Rotation paths and how fast each direction turns (degrees per step):
Each turn is a multiple of 5 degrees from 10 to 175, or 0.
Each row of a path follows its step; steps can be skipped.
path 1
step 1: 14.0	-0.2	-6.5	6.7	-27.9	17.2	9.4	-1.1	6.6	-9.7	-4.3	1.4	-7.2	8.5	-3.1	-4.9	2.0	3.9	1.6	-15.4	2.1	-6.3	-3.7	8.0	-9.6	-1.6	7.3	-15.5	-2.1	-7.0	3.2	-15.7	4.4	6.2	-1.4	23.2	-14.8	6.1	-9.5	2.8	-2.9	-11.3	-9.1	12.6	13.3	2.2	-3.9	-9.1
step 3: 5.5	-15.9	2.2	9.6	-15.9	15.1	-7.0	3.0	29.2	-11.9	-9.2	3.2	-9.2	11.5	-1.8	15.6	-4.9	-1.3	4.3	12.1	10.6	9.6	3.0	17.6	-4.6	15.4	-3.9	-5.9	7.0	-7.1	-1.2	2.8	-2.5	3.3	4.1	-6.3	8.1	5.5	-8.0	3.0	-7.9	6.6	11.7	-3.1	-5.0	-0.3	13.7	12.6
step 5: -2.7	16.9	-3.0	-0.5	-0.7	5.4	7.2	-11.1	-12.6	-7.1	-1.1	2.9	-3.7	2.9	10.4	-4.1	-6.4	-2.3	-15.4	7.3	-2.5	-20.6	-9.8	20.3	-14.1	23.0	-3.4	-10.3	2.0	5.1	9.2	-2.5	4.2	4.6	10.5	2.2	20.0	15.4	7.2	4.3	-14.5	0.9	3.2	-4.7	-2.9	-11.3	3.7	7.5
step 6: 0.8	6.0	-1.9	-0.7	-6.7	9.0	9.1	-2.7	6.3	-30.0	2.4	12.7	1.7	22.1	3.9	15.2	6.3	8.0	4.3	-4.3	8.9	9.9	10.8	7.3	1.3	8.4	5.0	-19.7	0.7	-5.9	-7.7	-26.2	10.1	-5.5	9.7	-0.1	10.7	5.5	1.7	7.5	0.4	-6.8	-0.9	-0.2	-7.6	5.9	-2.3	0.7
step 7: 19.3	0.6	7.6	2.4	-12.9	11.4	7.7	-5.4	3.8	-11.7	9.5	7.8	0.1	12.2	-2.2	-15.8	8.5	10.5	-4.7	6.7	9.1	-0.6	1.2	1.4	-7.3	6.9	2.6	1.3	-2.9	6.7	2.1	-6.1	1.4	15.3	0.9	21.5	1.4	3.1	-1.7	9.9	-3.6	-0.1	-11.7	4.5	35.9	-1.9	-1.0	-10.4
step 13: 13.8	-6.0	-0.4	-0.7	2.2	8.3	-3.4	8.1	-2.8	-13.6	-4.4	1.1	4.9	14.4	-3.1	2.2	2.0	6.2	-14.8	12.4	24.0	4.5	-5.9	0.5	3.4	15.3	-11.0	-9.6	-0.8	5.2	4.3	-1.5	6.9	16.9	10.8	17.2	1.9	4.0	5.9	21.1	6.0	6.6	-0.6	-8.1	14.9	2.1	8.5	-17.5
step 14: 13.5	2.8	1.3	-4.7	-3.0	14.9	11.6	-21.6	6.5	-6.9	1.5	0.3	-11.3	7.4	-3.2	4.9	-5.6	11.6	-0.3	12.8	-0.3	-9.7	-3.6	6.6	-13.2	11.5	3.9	-4.3	10.4	-9.8	-8.7	16.6	4.0	7.4	27.1	-1.2	6.4	24.4	-3.1	-3.2	-9.9	2.8	7.4	7.4	3.6	-0.8	6.8	2.7
step 15: 3.3	3.6	1.7	5.3	-9.1	20.3	-7.3	-7.5	-8.7	-6.9	1.5	9.3	-1.0	4.7	7.5	-6.4	3.4	17.0	-2.0	-10.1	9.8	12.6	4.5	18.9	-7.9	8.7	13.5	-12.8	3.5	-10.0	-9.6	-12.2	1.8	-10.8	-6.4	-19.3	1.7	19.1	11.1	18.2	4.5	4.2	-11.0	-2.5	3.4	-2.5	0.9	0.9
step 23: 3.2	0.2	-1.6	4.8	-26.6	10.9	4.5	-11.6	-0.1	-8.0	4.1	8.5	-0.9	15.8	-4.7	-8.8	0.0	8.2	-1.4	26.5	-9.9	-7.9	6.9	9.4	-11.6	7.1	6.7	-1.1	12.5	-4.6	-0.8	-2.6	7.5	1.2	7.6	9.2	2.3	9.1	-6.1	-7.0	-9.3	2.4	0.9	-16.1	25.0	-4.9	-5.2	-3.6
step 24: 1.5	-10.9	-3.2	0.2	-7.1	24.6	4.1	5.8	-1.8	-5.2	-12.1	10.6	-10.8	8.0	0.9	11.8	-9.5	20.2	-0.7	-1.9	10.2	-4.4	-5.0	12.0	-4.9	10.9	-0.5	-11.1	9.5	-3.7	-9.7	-9.1	11.5	20.8	-0.2	-10.0	-0.7	-0.9	17.4	3.3	13.1	5.0	-17.3	-6.9	2.4	0.8	9.4	-4.8
-0.6	0.2	5.5	-1.8	-2.1	1.4	5.5	-2.2	3.7	1.8	4.2	-0.6	-5.3	-2.9	-5.0	-5.5	4.6	-5.1	-0.9	1.2	-1.6	-2.6	3.7	2.8	-3.3	2.2	0.8	-1.7	-4.1	2.7	1.4	1.5	-3.6	2.8	2.1	-1.9	-1.3	-3.4	1.2	-1.9	-4.9	1.7	3.0	-3.2	0.2	1.8	2.8	1.3 -> 160
-0.6	2.1	0.7	1.2	1.7	-2.8	3.4	-6.3	-3.2	-4.2	-1.3	4.0	-4.6	-0.1	4.0	0.9	-2.0	-3.0	-1.2	-2.7	2.1	0.2	1.7	3.1	-4.2	-1.2	-5.9	-2.6	-2.4	-3.0	4.8	-0.7	-4.7	-4.7	-2.8	-1.1	0.2	-3.7	-1.3	-0.5	3.0	-1.4	0.8	4.2	1.9	0.7	-6.1	-3.0 -> 70
-5.5	2.5	-3.6	3.1	4.1	-2.4	-4.1	1.4	-4.8	-1.8	1.9	-2.4	-1.7	0.0	-0.6	-2.7	-2.6	1.5	-3.1	-1.1	-1.4	2.4	-1.5	3.7	-4.3	-0.4	2.6	2.8	-7.3	-1.8	-3.7	-4.2	-4.5	-1.7	0.5	0.5	0.5	3.4	-4.4	0.6	-4.4	2.1	0.2	-1.4	-2.3	1.6	1.5	5.9 -> 65
1.5	2.1	0.2	-0.4	1.7	-1.0	6.0	-4.1	-3.2	-1.6	0.4	6.0	2.3	-1.6	-2.5	-3.8	-3.8	7.1	3.3	2.9	-1.0	0.6	6.8	-0.5	-2.5	-2.4	6.9	1.5	0.9	1.2	-3.2	-3.0	-0.5	2.2	2.4	-1.5	-1.8	1.3	2.9	-0.3	3.8	1.1	-5.4	-0.8	2.8	0.6	-1.2	-0.3 -> 45
-3.3	1.7	0.8	2.8	-1.6	1.4	2.8	4.9	3.3	-1.9	-1.3	3.1	5.6	-1.9	2.7	1.6	2.5	-2.7	1.9	0.5	6.1	6.9	5.4	2.1	4.4	2.5	-0.1	2.1	-0.5	5.5	-1.6	-2.8	-3.7	-1.4	-0.2	-2.2	1.6	-1.0	-2.0	3.7	1.8	5.6	3.9	2.7	-0.7	1.0	0.4	0.9 -> 115
-8.0	-1.8	-1.6	-0.3	4.5	1.2	1.3	-0.5	0.5	3.5	-0.2	2.7	-1.7	1.1	-2.5	1.9	-1.3	0.2	-0.1	1.0	2.3	-1.1	-0.3	-3.7	-1.8	3.6	2.2	0.2	8.2	-1.1	0.2	-4.7	0.5	-3.1	-0.8	-6.9	0.4	-1.1	-0.5	1.1	-6.4	-5.6	3.1	1.6	5.2	1.1	1.8	0.0 -> 120
-5.3	2.5	0.3	-0.3	-3.6	2.6	1.1	-4.3	-4.0	4.5	-0.2	0.3	0.8	-5.0	7.0	1.0	1.4	4.2	-1.2	-1.3	0.6	-1.0	-3.1	3.4	2.8	1.0	-2.1	-0.7	-0.9	1.2	-3.5	-0.6	1.7	0.6	2.5	0.0	-0.3	0.8	1.3	-10.8	1.0	0.7	1.5	3.3	1.9	1.5	5.5	-1.2 -> 115
